rotation ticks, each row followed by its count of ticks:
The counts run from 0 to 361.
[ 17  -4  -6  14  -1 -36 -25  38 -22 -23  41]	108
[  3 -17  41  18 -11  -6  49 -24  -3 -10   7]	184
[-37  20  29  23  17  13  -6   2   2  37  30]	9
[ 15   9   8  -8  30  44 -18   6 -21  17 -41]	288
[-15 -12  41 -37  -5  25  19  17  18 -24   5]	162
[ 20  15  15  48  13 -19 -34   9  35 -13  19]	60
[  8   6  13   8   3 -31 -52  -1  35  -5  27]	75
[ -5 -27   2 -20 -10 -28 -30  19 -14  35 -32]	252
[-27  -3  16  10  -4  50 -19  -7  36  19   6]	324
[  1  64  -1  29   6   6 -19  -1   8 -11 -22]	29
[ 47 -33   7  30  -6 -21   0  27  -1   2 -24]	222
[-39  14  34 -28 -31 -33  22  10 -11 -16   7]	154
[ -1 -46 -10  15   3  11 -31 -16 -34  16 -23]	262
[30 41 15 14 20 23  2  4 40 13 29]	47
[ 16  -2   2 -66  15  13 -19   8  -1 -11  26]	113
[  6  19 -14 -32 -10  -1 -23 -16  52 -10  17]	65
[-11  18  31  -4 -23 -13  59 -23 -21 -18  -2]	168
[ 17   4 -19 -20   0  -9 -24 -48 -30 -37  18]	102
[ 40  39   5  -7  12   8 -24 -15  38  -3   5]	63
[  2 -25   9 -28  11 -21 -10 -14 -14  54 -15]	250
[-14 -10  40  23 -17 -26  32  39   4 -13  10]	171
[ 30  30   1 -34   6   2 -20 -19  40  -8  11]	64
[ 22  26  11 -23  -5  -5  28  27 -43 -28   5]	143
[ 18   5  43 -31  -7  11  25   2   9 -28 -30]	176
[-36  14 -14 -34 -11  42   1   9  -4  32 -19]	291
[ 41   8 -12 -22   5  -4   8  13  -5  -4  54]	96
[-11 -22  31  -9  10 -29 -26  32 -21 -15  36]	123
[ 12 -11  22  28 -25   2  48 -16 -15 -26  -6]	183
[ -2 -21  -1  19 -10  15   6  14 -47 -50  25]	133
[-46   7 -17 -10 -13  42 -12  14  -4  28  -5]	292
[-19 -33  29  -2 -12  25  -5  13 -29 -38  15]	148
[ 26 -14  -3  -1 -31 -31  25 -40 -10  18 -30]	216
[ 13   5 -14  47  -4   4 -21 -23  13 -10  30]	359
[ 19  19 -39  30 -24   5 -14 -24  10 -19  33]	69
[-10  50   2  24  -9   5  -3 -47   2   3 -24]	328
[ -2  46  -1  43 -10  -9 -18  16  14 -14   5]	44
[ 36 -25  -2   0  -1 -22 -31  12  -8   9 -45]	238
[-18 -19  -4  -1 -24   9  10  27 -34 -42  33]	132
[-13 -12 -32 -33 -28  -6 -26  -3 -21 -36  17]	116
[ 45   1   7 -27  25   0  -7   5 -21 -19  29]	111
[  1  15   8  36  -9 -17 -29   8  38  -4  33]	59
[ 52   6   3  -2  14 -14 -12  14 -28 -22  31]	110
[-26   8  19  43  11  36 -21 -25  -8  10 -22]	311
[ 32  -6  -2 -39  11   3 -14  14  14  -6  55]	97
[  8   2 -23  -6 -11  -9   1 -23 -46 -34  32]	118
[ -5  11 -34  -2 -27  17  -3 -14  46  13  40]	356
[ 18 -26 -15  20 -21 -15  29 -25 -23  34  -3]	232
[-40  49   4   2 -12 -15 -14 -30  38  13  11]	41
[-26  -4  44   3 -27 -24  43  16  -4  -9  16]	170
[  4 -14   9  14   7  12  12  -4 -50 -37  28]	134
[  1   7  16   2 -27   1  46 -25 -29 -38 -17]	167
[ 55 -27   1  16  -1  -4   8   2   3  11 -29]	223
[  7 -51 -25  30 -15  11  -4   2 -39  28 -10]	246
[-24 -10 -23  13 -14  22 -21 -10 -40  13 -28]	278
[-14  55  -5 -34   1  31  -9   8  12  22  -5]	16
[-37 -17 -12 -12  -8  34 -37   2 -29  20 -28]	277
[  3  33   8  18   7  36 -23 -56  10 -12  -3]	38
[-26  21  -2  -1   7   6  15  -3 -32  64  -3]	282
[  5  12  -5 -28  -5 -42 -25 -44  13   0  39]	89
[-11  26  14  42  -8  -1 -22  34  43  24  10]	333
[ -9 -15  21 -12 -34 -49   5   7  25  10 -27]	203
[ -2  23  19  23   7 -14  -7 -10  41  32  26]	347
[-10 -32  14 -29  -6 -30 -20   4 -10  48 -25]	251
[ 10 -35 -34  14 -32  -8   8 -12 -17  -2 -27]	230
[  0 -18  18  39 -38   9  40  -6  -8 -42 -13]	182
[ 13 -31 -18 -22  -5  -2 -42  -7   0 -41  26]	100
[ 26  -3 -27 -19  -2  22  24  13 -23  49  -5]	257
[ -2  38  13  14  24  18 -29  -2 -11  16 -28]	13
[ 10  -9  29   1  15   2  22 -22 -52 -32  26]	135
[ -4  -5  17 -39 -31  13  36  14  18 -28 -23]	178
[ -6  21 -18  14 -13  24 -41 -26  29 -28  -4]	52
[-10 -11  21 -13  11 -36  -1  12 -17  -3  52]	122
[ 12  24  10  20   1  -1 -49   4  39  -2  -9]	350
[ -6   7   0 -19   7  -6   9 -24 -39  45 -31]	265
[  8 -39   7   9  -3 -32  18  -2   1  57  -1]	234
[ 15 -37  14  -1  12 -20   6 -25 -21  48 -16]	249
[ -9   8 -13 -14 -12 -43  -6   3 -15  -1  54]	106
[  1  16  24  17  12 -14 -30   4  52  25  24]	348
[ 24  -8   5 -21  22  43   3  14 -28  42  -9]	273
[ 53 -13  -1   6 -14   7  43  14  14   8  -8]	208
[  2  -3 -23 -11 -24  -2 -11  -6 -39 -42  21]	117
[  5   7   7 -21   2 -23  24 -18 -38 -14  50]	120
[-8 33  6  6  2 34  6 19 43 10 32]	33
[ 20  10  11   4   4 -14  -1 -36  25   8  57]	72
[  4 -15  46 -34   5  17  32  20  -1 -25  12]	161
[ 31  -5  -1  32 -30 -20  19  27   6 -10 -34]	206
[-33  31 -26  -2 -21  46  -7  23  13   2   9]	18
[19 38 -1 25 14 50 14  5 17 24  2]	321
[ 19   1   8 -25   8 -17 -17 -48   7  -3  24]	88
[ 17 -20  -2 -25   5   9 -23  15  18 -13  56]	98
[  0 -49 -23 -19 -43  -4 -14  -2  15  14 -21]	228
[ -4 -33 -12 -13  -3  33   1  19  -7  51   8]	259
[-38  42  24 -12   4  -2  -8  -5  24  44 -13]	315
[-12   3 -13  21  -7 -12 -16  51 -37  41 -18]	269
[ -5  13  10  33   3  42 -30  -8  19 -19   4]	36
[ 28 -37   3  33 -23 -30   0  37   4  15 -16]	221
[ -5 -41 -32 -24 -37   2  16   8   2  37  -8]	243
[-20  -9   3  -4 -42   6  24  15  10 -30  -9]	180
[  2  10   3  -3  -1  27 -36   0  52  -9  12]	50
[ 10  33  -1 -10 -10 -15  11  27 -40 -41  -9]	142
[ 12 -57  22 -12 -20   8   5   4  34  11  -7]	211
[ 3 46  7 -3  0 30 13 11 37 12 31]	32
[ -1 -11  23  -8  16 -25 -36  34 -25 -32  21]	124
[ 15 -14 -24  16  -9   4 -31 -14   8 -31  53]	84
[-15   6  -1 -26   1 -10   5  -4 -29  60 -20]	266
[  2 -53 -34  18 -33   5  -2  10 -20  15   3]	245
[  8 -57  21  28 -28   6  23  -3  14 -17  -3]	197
[-10  30  26  28  27  19 -48   8  -8   6 -22]	12
[ 22  25  19  -7  14  26 -14  -4  52   6  30]	48
[-16 -53  -8  -2   0  31 -21  16  -9  43   3]	260
[ 43 -34  13  -2  -8  14  39   7  28  15  -6]	209
[ 10 -17  -1 -10 -41  12  44  12  34  -2  -6]	194
[-22  42   3  34 -28 -15 -27   7  22   1  17]	43
[ 30  10 -36   5  -8   3  -1  23 -33  24 -42]	255
[ 27  16 -28 -26 -21   1  -1   5  35  -9  46]	81
[-19  46   0   7  -8  -5  13 -24  21  36   1]	330
[ 25  20   6 -47  11  -2  -8  10 -42 -29  -4]	127
[-14  12  22 -25 -11 -22 -21  31 -28 -33  -9]	140
[  8 -43  14  -5  -6 -31  -2  12   7  41   0]	235
[-38  29   6  15  12  27   6  -2 -10  44  27]	8
[ 19 -30  11   9   9  -3   4 -27 -33  44  -7]	248
[  0 -15   9 -28  21  48  -8   6 -11  37  -8]	274
[ 23   8   3  46   4   0 -25 -42   6   3  33]	360
[ 33   2   3  11  17 -28 -26  26 -27 -27  24]	109
[ 13  10 -41  21 -38   6 -30 -16  18 -26  30]	68
[  1  14  15  13   2  -4 -47   8  54   9  14]	349
[ 45  40 -18  -9  -3 -22 -28  -6  10 -24   2]	78
